Small tables with named rows and columns. After each table, cells are looked up by row and column.

liba =
cols = besir, berava
vob: [206, 165]
kemib: [172, 92]
tor: [43, 180]
radun: [16, 145]
bel: [213, 196]
nis: [166, 107]
geb: [48, 93]
zar: [47, 179]
maziki: [110, 86]
rab: [106, 125]
pitesi: [33, 100]

What is the besir of nis in liba?
166
What is the berava of maziki in liba?
86
What is the besir of kemib in liba?
172
What is the besir of tor in liba?
43
What is the berava of vob in liba?
165
What is the besir of rab in liba?
106
What is the berava of kemib in liba?
92
What is the berava of nis in liba?
107
What is the besir of geb in liba?
48
What is the berava of rab in liba?
125
What is the besir of bel in liba?
213
What is the berava of bel in liba?
196
What is the berava of radun in liba?
145

nizenoz =
	rodi	bol	tov	bedefil	non	tuk	leb	rinidut
kitobu	47.4	68.4	36.4	39.5	79.8	36.7	83.8	67.4
pakasi	79.9	30.6	72.8	85.2	38.0	68.7	60.8	54.3
dapaku	43.8	29.5	40.3	71.4	37.3	37.6	81.5	65.8
nesim	73.6	41.7	29.8	73.0	46.2	79.9	70.2	77.2
gilu	72.9	64.9	64.1	40.7	87.8	72.4	73.0	52.9
lem	84.6	39.3	56.4	73.6	68.3	75.8	25.7	65.6
zuge	83.8	83.8	77.5	63.0	36.3	54.1	75.9	48.0
gata	23.5	74.7	27.6	69.3	34.7	86.2	63.0	73.6

rodi of dapaku: 43.8
tov of gilu: 64.1
non of dapaku: 37.3
tuk of lem: 75.8
tov of zuge: 77.5
rinidut of gilu: 52.9
non of nesim: 46.2
non of pakasi: 38.0
bol of pakasi: 30.6
rinidut of nesim: 77.2
bedefil of pakasi: 85.2
non of gilu: 87.8
bedefil of gilu: 40.7
leb of kitobu: 83.8
tuk of nesim: 79.9
leb of dapaku: 81.5
non of gata: 34.7
leb of zuge: 75.9
bedefil of kitobu: 39.5
rodi of lem: 84.6
Which row has the largest tov? zuge

pazi:
	pif	gak	rizim	ruvavo	zanis	nok
lif	124	116	181	191	174	96
nim	62	210	103	105	217	91
roda	127	103	197	168	145	119
lisip	198	103	149	198	108	75
litemez	167	218	206	153	61	236
kedoka	206	77	153	179	172	82
mugoba	150	62	135	145	151	156
ribam	226	64	61	55	57	220

nim, nok => 91
kedoka, nok => 82
mugoba, rizim => 135
lisip, gak => 103
mugoba, gak => 62
lisip, rizim => 149
litemez, gak => 218
ribam, pif => 226

Table dag
columns: zif, bivubes, dutipu, mukidap, fak, sololur, tidutu, narekav, moted, mebu
tamuzig: [142, 169, 185, 158, 153, 148, 140, 174, 154, 146]
pezed: [156, 149, 171, 114, 163, 160, 146, 154, 150, 158]
feb: [130, 203, 186, 169, 148, 159, 153, 149, 146, 156]
suf: [151, 163, 167, 143, 154, 168, 158, 145, 154, 170]
koliduk: [151, 148, 169, 65, 176, 204, 156, 104, 110, 191]
tuto: [134, 166, 180, 179, 148, 155, 128, 167, 151, 155]
mumuz: [151, 118, 174, 151, 126, 195, 106, 99, 101, 166]
vor: [149, 113, 162, 96, 148, 213, 121, 88, 106, 187]
vatu: [165, 148, 164, 181, 163, 158, 159, 164, 166, 157]
siturel: [162, 177, 167, 163, 176, 142, 171, 198, 179, 149]
kupona: [156, 153, 174, 115, 166, 157, 150, 160, 154, 158]
rofogaz: [154, 163, 162, 64, 177, 202, 169, 108, 120, 192]
lan: [180, 122, 63, 78, 189, 194, 170, 135, 144, 176]

tuto, mebu => 155
rofogaz, tidutu => 169
pezed, bivubes => 149
pezed, dutipu => 171
mumuz, bivubes => 118
lan, narekav => 135
tuto, mukidap => 179
tamuzig, zif => 142
kupona, mukidap => 115
siturel, sololur => 142
suf, mukidap => 143
pezed, zif => 156
koliduk, sololur => 204
Row with the largest dutipu: feb

bur
         tatin  zakeso  marerok  fev  paf  piza  tesizu
favaru     119      94      143   86  142   109      81
nabob       88      72      144  100  128   112      95
dizukop     99     147       72  159   70   125     166
rap        128     178       55  186   48   137     214
nok         98     111      107  123  109   116     127
zor        110      90      150  107  131   130      90
buv        119     192       49  195   35   136     203
kibov      100      87      111   99  112   105     105
kasir       84      91      124  109  134   123      99
ber        102     111      127  105  116   107     107

nabob, piza => 112
rap, zakeso => 178
buv, tatin => 119
kasir, paf => 134
nabob, tesizu => 95
nabob, tatin => 88

folalo
|  | tesoda | bevog | zafodiv | fatem | vev | zokun |
|---|---|---|---|---|---|---|
| vekuv | 45 | 69 | 48 | 15 | 53 | 53 |
| mave | 36 | 59 | 56 | 16 | 43 | 46 |
| dagufak | 44 | 37 | 35 | 75 | 62 | 57 |
| bug | 47 | 42 | 26 | 76 | 68 | 65 |
| ludi | 46 | 44 | 37 | 77 | 61 | 58 |
| dotazo | 67 | 40 | 29 | 66 | 55 | 58 |
| keta | 39 | 57 | 56 | 15 | 42 | 45 |
| gusegad | 33 | 63 | 45 | 14 | 47 | 53 |

gusegad, vev => 47
dagufak, vev => 62
ludi, zokun => 58
vekuv, zokun => 53
gusegad, zafodiv => 45
bug, zokun => 65
vekuv, tesoda => 45
ludi, fatem => 77
bug, fatem => 76
keta, fatem => 15
vekuv, bevog => 69
keta, bevog => 57
gusegad, tesoda => 33
gusegad, zokun => 53
dotazo, zafodiv => 29
mave, vev => 43
vekuv, fatem => 15

pav:
|  | muragas | lutul | kog | minavuz | kezuto | tapid | surep | tav | gegep |
|---|---|---|---|---|---|---|---|---|---|
| gukevod | 0.5 | 0.4 | 0.5 | 0.4 | 0.5 | 0.4 | 0.3 | 0.1 | 0.5 |
| dozovi | 0.0 | 0.4 | 0.4 | 0.3 | 0.2 | 0.3 | 0.4 | 0.2 | 0.4 |
| pamovo | 0.6 | 0.9 | 0.4 | 0.6 | 0.7 | 0.8 | 0.0 | 0.1 | 0.5 |
| radamen | 0.0 | 0.1 | 0.4 | 0.3 | 0.3 | 0.1 | 0.5 | 0.5 | 0.3 |
| zik | 0.8 | 0.6 | 0.4 | 0.4 | 0.5 | 0.6 | 0.6 | 0.5 | 0.5 |
| vif | 0.1 | 0.4 | 0.4 | 0.4 | 0.4 | 0.4 | 0.4 | 0.4 | 0.3 |
| bolita | 0.0 | 0.3 | 0.5 | 0.4 | 0.4 | 0.3 | 0.2 | 0.2 | 0.4 |
| reripop | 0.2 | 0.7 | 0.5 | 0.5 | 0.5 | 0.6 | 0.3 | 0.3 | 0.4 |

dozovi, muragas => 0.0
radamen, kezuto => 0.3
radamen, tapid => 0.1
vif, surep => 0.4
vif, kezuto => 0.4
zik, kog => 0.4
gukevod, tapid => 0.4
pamovo, kog => 0.4
vif, minavuz => 0.4
pamovo, gegep => 0.5
bolita, surep => 0.2
pamovo, surep => 0.0
zik, minavuz => 0.4
pamovo, minavuz => 0.6
zik, muragas => 0.8
Row with the largest kezuto: pamovo

Table tufinit
,mapazo,nalifom,lobovod,gofeb,zokeloz
fodi,0.7,0.3,0.1,-0.5,0.2
maveves,0.4,0.1,-0.1,0.6,0.2
zoros,0.3,0.0,0.3,-0.3,0.2
gef,0.1,0.0,0.3,1.0,0.1
niki,0.1,0.0,0.4,-0.5,0.2

What is the lobovod of fodi in tufinit?
0.1
What is the mapazo of niki in tufinit?
0.1
What is the zokeloz of fodi in tufinit?
0.2
What is the nalifom of gef in tufinit?
0.0
What is the gofeb of fodi in tufinit?
-0.5
What is the mapazo of maveves in tufinit?
0.4
What is the nalifom of niki in tufinit?
0.0
What is the mapazo of gef in tufinit?
0.1
What is the nalifom of maveves in tufinit?
0.1
What is the nalifom of fodi in tufinit?
0.3
What is the lobovod of gef in tufinit?
0.3
What is the zokeloz of zoros in tufinit?
0.2
What is the mapazo of zoros in tufinit?
0.3
What is the zokeloz of niki in tufinit?
0.2
What is the gofeb of niki in tufinit?
-0.5
What is the lobovod of maveves in tufinit?
-0.1
What is the lobovod of zoros in tufinit?
0.3

